In the rows, 128 means zero.
Each row of X is roughly a mix of the hidden directions of one of 4 groups.
X:
[[154 103 141  92 118 125 172 135 130 156 120]
 [109 154 145 147 131 164  90 105 150 125 142]
 [125 171 115 131 147  88 155 141 152 119 115]
 [118 120 110 153 138 122  82  88 142 134 106]
 [161 142 143 102 143 154 162 135 101 126 154]
 [124 129 130 118 147 124 127 136 188 153  98]
 [112 163 154 161 154 134 101 105 120 112 117]
 [126 119 137 122  93 157 125 144  85 103 155]
 [105 137 117 155 149 129  85  97 148 140 106]
 [169 111 127 117 135  97 168 121 111 142 106]
 [158  93 111 110  88 105 148 127 111 123 141]
 [168  93 136  97 126 166 117 122 125 129 142]
 [102 153 153 128  99 128 129 155 100  99 152]
 [ 93 168 136 149 148 110 108 124 162 128 119]
 [155 130 124 106 117 145 172 163 113 113 149]
 [138 150 143 132 148 136 127  95  75 122 151]
 [164 104 141  97 158 140 148 149 105 131 111]
 [125 147 138 153 110 144 108 138  79 104 152]
 [125 128 110 144 106  74 135 113 103 105 143]
 [154 130 107 148 156 107 165 126 118 151  97]
 [160  89 126  93 143 162 121 133 135 147 120]
 [117 142 136 134 167 129 112  90 150 148  93]
 [117 149 118 155 153 116  81  94 123 136 119]
 [138 141 167 122 147 185 115 131 136 125 129]
 [130 135 117 134 155 135 147 108 165 159  87]
 [ 77 152 149 130 109 130 114 145 160 133 143]
 [151 112 130 101 107 119 172 159 109 118 147]
 [128 133 131 138 110 120 140 115  69 107 159]
 [149 126 109 141 157  79 130 108 143 132  99]
 [152  77  92 106 114 106 132 125 127 134 129]
 [116 144 156 139 152 166 109 130 140  94 155]
 [119 124 117 131 116 116 172 141  93  86 136]
 [109 159 121 133 159 129 115 117 183 125 124]
 [138  96 107 128  88 153 143 153 102 110 140]
 [ 77 160 138 129 110 153 127 151 143 122 145]
 [151 120 104 121 104 149 154 166 106 104 145]
 [164 146 136 133 114  99 153 150  88 143 132]
 [122 132 107 142  94 104 144 149  97  93 148]
 [131 161 151 126 172 129 127  86 110 137 127]
 [154 106 115 135 121  95 109  89  95 116 122]
 [126 116 121 107 125 178 169 130 104 113 125]
 [103 127  93 120 113 131 106 118 161 165 151]
 [116 142 146 121  98 127 146 158  92  97 153]
 [100 185 148 148 128 126 124 152 124 118 138]
 [ 83 134 118 140 145 134 102 111 169 110 120]
 [123 118 113 134 109 148 152 137  84  87 145]
 [107 121 125 140 138 144  76  99 160 136 123]
 [125 154 119 138 125  81 156 141 162 150 132]
 [108 120 106 138 152 134 102 121 162 156  91]
 [148  91 105  98 120 109 163 155 123 137 123]
 [145 123 110 136 163 117 127 106 162 161  99]
 [ 88 163 154 140 121 129  88 133 144 122 139]
 [108 149 155 120  96 137 123 156 103 103 158]
 [153  97 112 109 108  96 164 145 108 122 127]
 [139  82 146  90 121 136 155 117 145 146 118]
 [158 108 108 101 150 142 133 111 172 143 125]
 [178 117 137 128 120 106 145 131  82 136 128]
 [126 114 113 133  84 114 131 163 108 102 156]
 [102 131 114 147 123 113 161 133  99  81 130]
 [101 123 125 141 133 151  75 102 154 126 129]
 [103 144 122 158 148 131  85  97 145 135 111]
 [100 125 126 152 139 113  92  91 142 138  97]
 [ 78 149 134 140 129 117 104 128 172 125 128]
 [119 126 120 154 118 128 124  92  72 112 134]
 [ 99 150 110 158 144 129  83 118 145 106 131]
 [100 126 126 148 139 109  91 101 156 142  98]
 [ 93 174 129 160 122 124 106 143 120 110 142]
 [138 111 136 112 139 153 153 125 168 165 103]
 [178 103 123 120 139 102 154 115 108 138 109]
 [128 144 153 107 121 161 161 167 135 126 151]
 [ 92 157 145 139 109 115 137 150 105  92 144]
 [116 141 157 115  92 124 134 158  96 107 153]
 [168 105 120  85 129 155 136 127 152 139 143]
 [124 103 137  87 123 145 173 129 151 146 115]
 [152  89  97 125 151 118 148 101 142 140 104]
 [138 115 118 119 147  97 160 152 111 141  85]
 [ 95 142 139 157 111 104 137 141  86 103 127]
 [152  88 101 129 128 101 106  96 115 130 108]
 [ 87 135 133 161 114 106 128 130  92  98 124]
 [137 147 170 125 150 181 118 132 131 131 118]
 [151 144  93 160 151 128  99 119 100 107 128]
 [167  96 126  93 106 132 157 145 116 141 125]
 [117 141 141 136 161 119 105  91 153 159 106]
 [123  91 113 127  85 126 133 165 157 132 126]
 [129 137 140 131 167 142 120  85 140 160 103]
 [168  87 123 102 127 116 154 142 104 120 116]
 [ 90 151 116 154 145 109  99 117 161 113 120]
 [ 83 155 130 134 126 122 105 139 174 134 135]
 [178 129 129 123 124  96 154 141 101 151 124]
 [ 87 176 149 147 124 117 116 144 130 110 137]
 [124 125 127 114 101 101 149 177 159 114 137]
 [169 104 100 120 150 123 166 119 131 145 109]
 [115 145 147 136 155 105  91 100 151 157 125]
 [145 108 120 101 122 110 175 166 114 131 125]
 [139 140 131 137 134 141 119 102  69 119 156]
 [ 77 149 130 139 122 154  98 133 149 112 144]
 [117 128 130 121 107  94 179 150 157 129 121]
 [180 123 106 123 147  95 143 127 125 151 112]
 [ 84 160 114 162 129  96 125 126 142 129 116]
 [152  88 114 109 149 151  99 110 139 148 109]
 [173 104 124 118 127 142 151 124  81 124 127]
 [149 105 116 102 116 102 171 157 107 129 129]
 [126 142 159 113 166 127 139 101 156 157 109]
 [ 99 124 156  97 103 144 161 146 150 145 134]
 [166  87  99 117 144 135 144 107 136 146 112]
 [104 130 149 141 136 104  72 103 131 136 134]
 [130 149 124 118 130  99 174 154 166 134 119]
 [ 88 143 138 133 110 163  95 142 139 119 155]]
In each list below, two rows fit none of the groups, and each other row fits one group, some only roughly. Which are they? Name them in the order they come.
    Z_897: [139 101 107 104 103 106 165 161 129 142 122]
    Z_820: [169  90 122 102 115 160 124 126 121 150 136]
    Z_340: [ 96 130 112 161 147 140  94  95 142 112 119]
    Z_9: [149  95 104 111 110  86 152 131 105 130 122]
    Z_999: [134 124 112 139 122 121 176 141  83 101 128]
    Z_187: [ 86 144 124 159 138 129  94 112 137  95 125]
    Z_731: [123 131 116 163 143 124  75 106 119 100 132]
    Z_922: [114 148 133 150 154 111  80  94 125 140 124]
    Z_654: [187 110 120 127 126 120 156 139  99 129 122]
    Z_777: [ 95 166 141 161 150 133  98 111 137 123 117]
    Z_782: [ 97 152 132 138 124 128  82 141 163 137 148]
    Z_4: [104 145 143 129 161 130 115  95 160 159 111]
    Z_237: [144 109 127 105 103 140 158 177 139 121 144]
    Z_454: [149 115 144  94 107 153 160 158 129 122 154]
 => Z_654; Z_4
    Z_994: [168 104 125 120 154 133 167 108 116 143 107]
    Z_108: [103 172 142 156 146  93 123 134 139 140 109]
    Z_503: [129 119 115 128  92 119 180 149 108 106 137]
    Z_357: [128  94 126 121  79 132 149 158 114 114 149]
    Z_851: [129 124 147 120 155 144  96 118 171 162 115]
    Z_532: [124 143 111 143 109 109 130 138  84  86 148]
    Z_285: [101 117 116 117 145 118 129 115 187 134 106]
    Z_216: [107 152 160 133 128 103  78 122 127 146 115]
    Z_542: [178 105 119 115 136 111 160 121 103 140 111]
    Z_450: [160  82 103 100 101 125 136 128 126 129 147]
 => Z_994; Z_216
    Z_963: [157 121 137 106 112 107 172 152  96 132 132]
    Z_495: [143  92 111 123 147 119 113  96 158 154 105]
    Z_603: [102 157 107 169 159 124 122 112 145 114 110]
    Z_964: [150 121 132 137 116 155 127 128  68 107 142]
    Z_825: [165 102 134 100 103 124 161 140 108 113 147]
    Z_264: [ 90 161 133 150 153 144 105 124 155 144 113]
    Z_658: [ 90 145 139 132 100 144  97 142 130 107 163]
    Z_492: [117 145 105 171 134 122  82 111 116 110 129]
    Z_583: [150  98  98 132 123 155 156 123  89 110 131]
    Z_864: [ 98 168 149 151 149 157 111 132 151 134 119]
 => Z_658; Z_492
    Z_366: [121 140 154 112  92 136 166 161 111 140 144]
    Z_778: [100 121 106 144  95 122 130 170 147 108 149]
    Z_493: [107 135 107 157 148  94  99  97 126 132 104]
    Z_376: [ 85 149 139 142 131 113 113 113 164 145  98]
    Z_192: [159  89 120 101  94 141 138 133 131 118 158]
    Z_465: [132 130 123 143 151 123  95 106 158 171 106]
    Z_955: [112 134 150 123  91 135 127 155  88 104 151]
    Z_72: [153  87 146 119 110 146 135 119  83 119 132]
    Z_142: [ 86 153 122 113 131 132 151 142 174 137 120]
    Z_212: [ 87 164 127 159 151 123 105 121 143 139 111]
    Z_724: [147 100 121 122 156 139 104 108 138 148  82]
 => Z_778; Z_376
    Z_254: [103 124 129 157 134 138  81 103 120  93 131]
    Z_64: [ 91 162 140 149 130 112  82 122 131 114 124]
    Z_322: [170  92 127 101 103 131 143 128 109 114 150]
    Z_769: [174 112 134  99 123 118 157 139 121 165 123]
    Z_379: [ 83 158 141 155 127  95 132 135 122 103 125]
    Z_821: [143 125 138 112 106 104 170 158  93 117 135]
    Z_796: [106 156 135 135 110 129 148 154  99  88 150]
    Z_889: [152  89  96 107 111  97 153 135 116 135 123]
    Z_8: [142  90 113 112 123 126 178 139 152 144 116]
    Z_349: [109 122 161 117  90 160 119 146 114 130 160]
    Z_681: [162 112 127 112 121 107 175 145  98 137 123]
 => Z_64; Z_8
    Z_878: [159  88 114 124 119 120 162 127  90 134 117]
    Z_855: [110 156 126 145 155  93 109 104 153 145 106]
    Z_857: [138 111 131 116  97  91 163 167 123 119 122]
    Z_966: [ 84 142 157 129  99 153 113 146 129 121 154]
    Z_950: [121 145 117 139 162 132 107 109 179 147 113]
    Z_222: [170  94 120 101 108 114 153 130 102 123 141]
    Z_862: [140 130 108 141 153 157 101  92 167 124 130]
    Z_581: [105 142 120 157 144 102  83 114 156 119 125]
    Z_784: [134 133 136 133 168 143  96  85 122 150 109]
    Z_92: [ 88 164 143 152 126  93 133 142 121 106 127]
    Z_87: [143 136 150 115 110  94 165 160  99 136 128]
 => Z_857; Z_862
    Z_872: [152  83  99 106  96 122 139 132 134 126 152]
    Z_259: [114 122 123 130  91 132 146 175 104 100 142]
    Z_153: [149  80  98 110 151 129 113 119 122 145 104]
    Z_543: [166 111 146 120  97  98 135 144 105 116 156]
    Z_93: [156 120 141 117  98 113 157 135  94 100 152]
    Z_723: [117 139 116 157 161 120 106 101 158 151 101]
    Z_362: [117 140 142 151 150 153  80 101 141 129 109]
    Z_588: [125 124 167 108 159 139 122 104 158 158 113]
    Z_794: [126 138 121 128 103 107 157 148  92  88 149]
    Z_521: [162  83 110  95 123 129 150 146 120 140 123]
    Z_649: [173 126 115 112 130 131 171 140  96 139 119]
    Z_403: [136  96 120 125 142 130  95  94 158 159 111]
    Z_112: [113 141 127 131 141 160  82 111 169 133 135]
    Z_635: [108 120 126 155 139 129  73 102 138 104 131]
 => Z_259; Z_543
